Some points:
[  1  21  62   6  -2  17 -19  -3  19 -30  -7 -40  28  15 -17 -28  23  14
 -15  -4 -30  33  -8  -5  17  25 -26 -34 -36  49   8 -10  28   7  28 -39]
[ -2 -14 -11  -5 -28  18  18 -31  -9  10  51  16 -29  40  11 -18 -27   5
  15  80  40 -10 -11 -26 -59  13  36 -20 -40  59 -39  14  32  44  12  18]
[ -1  22  85  50 -81  -2  16  16   7 -33 -39  14  -5 -13   9  32  20  52
  37  -1 -22  40  12 -19  48  26 -92  -6  29  26 -36 -13  -1  27  29  33]
[ 40  32  68  12  78  15 -41  -4   9  11  56  41  12  -5   8  58  29 -25
  21 -30  18 -85   4 -71  41  46  -3  20  60  12  67  58  21  22 -71   5]
[ 13 -22  13  45 -29  10  -9   9  44 -47  38   8  49 -38  17   3 -48  32
  12  -7 -35  33  15  29  16  82 -30 -17 -48   9  21 -10 -22  11  38 -63]
[ 45  40  25 -23 112  42  27 107  13  24  33  25 -24   5  39   4 -27  30
  85  -4  -4 111 -21  18  47 -37  47  65   1  51 -40  47  12 -46  56  34]
[ 25 -64  55 -16  33  19  12 -83 -27  -4  52 -81 -45  17  22  45   0  -9
 -33   5  39   1  27   0  -9  48 -19  -4  83  10  23  56  21  -8  47  13]
[-33 -15 -11 -36 -12  12  71  11  15  -4 -40 -14   3 -77  30   8 -18   0
 -30 -17  -7 -57 -52 -15  -3  37  32 -21   4  55 -45 -60 -11 -58 -22 -29]
[ -4  -5  17 -16  32 -56   7   6  23  16  16 -20   0 -36  -8 -64 -25  -8
  58  -7 -47 -25 -41  34  -9  54  34 -25  17 -78 -24  28 -17  12 -15  84]
[ 21  -5 -55  36 -10  13   5  17  47  63 -19 -59  41   7  55 -19  45  24
   3  -5  22 -36 -58 -28  -2 -16  -9  -1   0 -44 -12   0  61  -4   6 -18]
[  4 -37  -7 -58  -6 -23   8  23   5 -61 -38  17   5  33 -10 -18 -49  15
  24 -41  28 -24  37 -17 -25 -39   7   9 -11 -19  28  -1  22 -27 -13 -28]
[  7 -14 -28 -47  20  28  33   8 -41  32 -25  14  27  41 -47  10 -12  48
  11  46  10 -23 -21  43 -32  17 -56  39   9  47  40  22  -9  56 -15 -33]
[-11  -3  -2 -13   9  29 -60   7  22  39  -2 -10 -17 -30  -7  24 -50 -16
  -7   9 -58 -56  22 -23   6 -36 -16  15 -34 -45   4 -57 -12 -20  10   7]
[  8  28  11 -10 -13 -85 -30 -13  -5  31  16   9  35 -18  -3  -1 -34  17
 -49 -35 -19  25  -9 -14 -40  -1 -20  40  12  22 -32 -17  -3   8  12 -19]
[ 23   6  20  19  55   2  21 -23  24 -47 -31 -48 -70  -2  36   4  -1 -14
  -9  -2  43  44  -3 -48 -72  39 -61   1 -10 -52  48  -1 -10   3 -21 -11]
[ 10 -41 -13 -16 -15 -10 -17 -13 -15  -3 -29  19 -43 -36 -39  26  40  29
  15  36 -21  42 -84  -9 -47  -4  13 -10 -49  30  56  -7   7  34   4  69]
[ 42  -1 -34  27 -27 -21 -41  25  10 -39  48   7  61  18  26  29 -30 -46
 -27 -19  22   7 -71  40  -6 -42 -19 -25  26  -7   5 -31  32  14 -23   6]
[ 41 -53 -60  44  12   0 -21   8  28  27 -20  27 -25  36 -36  11 -15  13
   4   1 -71 -58  10 -43 -12   2 -37 -26   1  20  -5  14  11 -17  35  32]
[-20  33  22  32  15  -1 -26  20 -35 -16   2 -11  19  14 -16 -63   7  -1
 -43  -7 -67  30 -27  21 -27   7  22 -17  25 -10  -6  19   1  28 -21 -72]
[-45  48 -20  -4 -16 -47   6   4  52  18  -1 -51 -42  41  23  30  24  29
  21 -50 -22 -42  60  17  -7 -56  55 -43  13  36  75  35   3  19   9 -10]
[ 18 -26  -7   9 -15  46 -45  15  20 -17 -53  -4 -56  14 -62  -1  34  26
  17  27  26   6 -46  -9   3  -2  32 -15   0  13 -23  15 -76  36   3 -11]
[-16  13 -17  12  -8 -19  22 -34   7  15  17 -26 -19 -22 -34  -1 -46 -31
  18 -64 -20  -3 -34  10 -16 -34 -29   2  27   9   1 -14 -46 -15  10  24]
[ -19  -26    0   45   25  -11   25   25 -106  -26   19    9  -29  -50
   -3  -32   26    0  -19   16  -25  -11   41  -18   11  -51   -1   12
   -6  -10    9  -37   -2   -6   29  -11]
[ 39  15 -11  -6  28  -1   4 -62 -46 -36 -25 -22   6 -63   7 -26 -13  -1
 -16 -47   1 -58 -31  22  23  -6  10   9 -54 -19 -32  38 -47  26  -7  13]
[-41 -53  -8   4  20  -3 -10 -10 -11 -39 -68 -46  18 -19  16  15 -19  -9
 -18 -39   7  20  28 -61  -7  -7  -1  18 -21  -7 -15  30  18  29 -33  -3]
[-28 -55  13   1  -3 -20 -36  -5  13  15   4   9  17  -4 -14  13   9  47
 -16  26  38 -36 -65 -34  24 -49  17  -1 -17 -62  -6  14   9 -63  62 -45]
[-10  35  -5  -3 -41  29  10   5  -6  32  56 -48  11 -38 -24  36   2   9
   2  45  30   3 -23 -35  -3 -13  16 -11 -41  17  17  20  22   0 -39  15]
[ 16 -47 -37  37 -13 -10 -23  25   1  -8   9  -1 -68 -39 -57 -26   0  12
 -37  21 -10 -25  42  -1   5  -7 -19  56  31   1 -65  -1  36 -32 -42  -5]
[-58 -25 -44 -25 -43  25   8  41 -36   1  41  44   0 -14  44  23  44  14
  16 -64  42  29  59  51  18  59  25  29   5 -39  39  33  43  36  31   7]
[  2   2  16 -30  22 -31 -26   3  -3  21  27  23  -4 -10 -18 -28  38   0
   3 -25  34   3  70   4  -5  45 -34 -16 -57   8 -56 -82  17  37  37  -1]
[-19  55  28 -17  -9 -12  -7  -6 -23 -36  29  17  19  11 -11 -51   2  18
 -13 -28  43   4  -3 -42 -22 -22 -64 -35 -29  -5 -52  28 -18 -23  18   4]
[-65   1   7  17   4 -23 -33  16  26  21  -4   6  22   0 -34 -66 -22 -38
 -46 -19  36  36 -22 -10  -2  20 -25 -21  21  26  42  -3 -45 -16   0 -10]
[  45   17    0    4   23   34   35  -20    7   27   -5   30   11   52
   37    8   -6   49 -122   -1  -10   47    6   12   70   -3   40   14
  -38   -1  -15   13  -62  -29  -26   58]
[-66 -34  45  31  -5 -45 -13   9  -9 -16  34  -1  23  54  16  11  -3 -41
  -2  -1 -36   1 -37  30 -29   4  31   7 -17  12 -24   4 -22 -20 -61  10]
[  4   1  32  -6 -24  36  42 -14 -13  63  -7 -48  18  30 -24  35  20  18
  30  26  -8   9 -11  35  -5  29   2   6  18 -46  40 -44  19 -32 -25 -50]
[ 17  -2 -44 -37  19 -49  38  26  39 -37  61  34  -4 -37 -30  17  68 -57
 -22  33 -39   8  43 -26  -2 -32 -12  -4  13 -14 -26 -14 -38  14  23 -75]
[  0  12  48 -19  42 -34  -1 -33   9 -16 -64  34 -54 -22  42  14  16 -68
   8  11   0 -69 -37  35  22  14 -37   3 -39 -12 -27  59  -5   6 -11  -1]
[ 27  68  14  29 -29 -16 -31  18  41 -54 -29 -11 -14 -16  12 -30  22  49
 -10  34  14 -60  54  71 -63 -20  55  37  34  30  65  -3   3 -39  14  21]
[  1  15 -53 -80 -53 -48 -68  -3 -40 -30 -32 -32 -20  -3  48 -44 -19 -11
  15  52 -54   9  14 -33  49   5  -2  -9   2  18  39   4 -12 -54 -13   3]
[  51    5   -7   52  -26  -15   42    3  -11   19  -21   26   65   18
  -33  -19   47 -102   23  -20   39   13   71   29   29   10   30   55
  -45    5   56   18   36  -25   34   10]
[ -7  27 -11  30 -21  -5 -59  -6 -42  12  -3  20   3   0  31  27 -31 -59
 -13 -47   7   7 -55  34 -18 -33  15  -2  40  21  -7 -43   6  22  36 -36]
[  4  21 -16   3 -36  61  -1 -31   7  55 -23  22  40   2  34  40  30 -12
  40  32   9  19  39   2 -67  25  21  -1  37 -33 -47  14 -34 -12 -19 -33]
Along one direction, these points spread out more than along any other. Take the direction at right angles to it along which they spread out most. Then take the direction at right angles to both along which they spread out most. Go by this last direction. How many in every 100 of the points above lie lower along it than each point below? Answers are rounded to whole numbers. More than half of the points above lie lower than the first one.
[-20   0 -54  -4  70  18 -10 -38 -13  -9 -20  -8  53 -24  -9  36  20  33
  51 -15  24  37  34  64  16 -15 -11 -62  39  15 -55 -35  27 -80 -48  36] 74
[-45  -1 -17 -22  12  68  18 -13   6  21   0 -11  99 -15 -29  11 -19  11
  20  82   9 -19   7   0 -32 -23 -39  15  11  11  30  40 -20  61  17  42] 43
[ 25 -73  32 -19 -21  24  10  34   2   9  33  36 -23 -14  37 -68  68 -32
 -18 -14 -27   7  48  11  -7 -64 -17  -6  -7  -4  38 -31 -20 -13 -19  29] 31
[-22  56 -25  20  86  21  45  24  68  25 -21  74 -46  12  16  15 -38  22
 -57  47  15  71   8  45  76   4  26  15  -8   2   1 -14  46  11  20  40] 95
[-22   4  22 -41 -40  33  11  -8  34 -36   3 -45 -48  26 -38 -12 -22 -45
  -3 -41 -23  13   6  -2  10 -17 -30  30 -32 -13 -59  12  39  14 -25 -28] 69
[ -14   25  -41  -10   -2   19   32 -127   17  -35   17   73   -2   34
   10  -45    5   33   24   -1  -34   26  -40  -60   53    5   58   18
   26  -11   29  -59    6  -13  -18    4] 74
[ 33 -14  23   4 -44  -8  29 -36 -32  70  -9  47 -18 -20  18  16 -39  31
  41  52  51  38  41   9  25 -26  26 -60  -1  10  11  14  -1  47 -75 -78] 31
[ -4  48 -67  18 -13  21   3  46 -77  28  -2  -3 -44  56 -19  36  -6 -16
   0   3 -13 -55 -24 -30  -8  30 -28 -18 -11 -27  -5  -7 -29 -46  10   0] 40
[-14 -17   8  19   5 -65 -14  14   2 -12  20 -69  30  85  14   2   6  -5
  35  -1  34 -30 -20  16  27  -4  35  30  13 -12 -40 -60 -69  42 -15  35] 48
[ 20  -3  40 -45 -38  18  41  45 -19 -14 -43  10  34   7 -33  23 -25 -31
 -23 -30  21  12  57  -3  -1  11  52 -35  52 -55  -2   4  49  30  47  56] 24
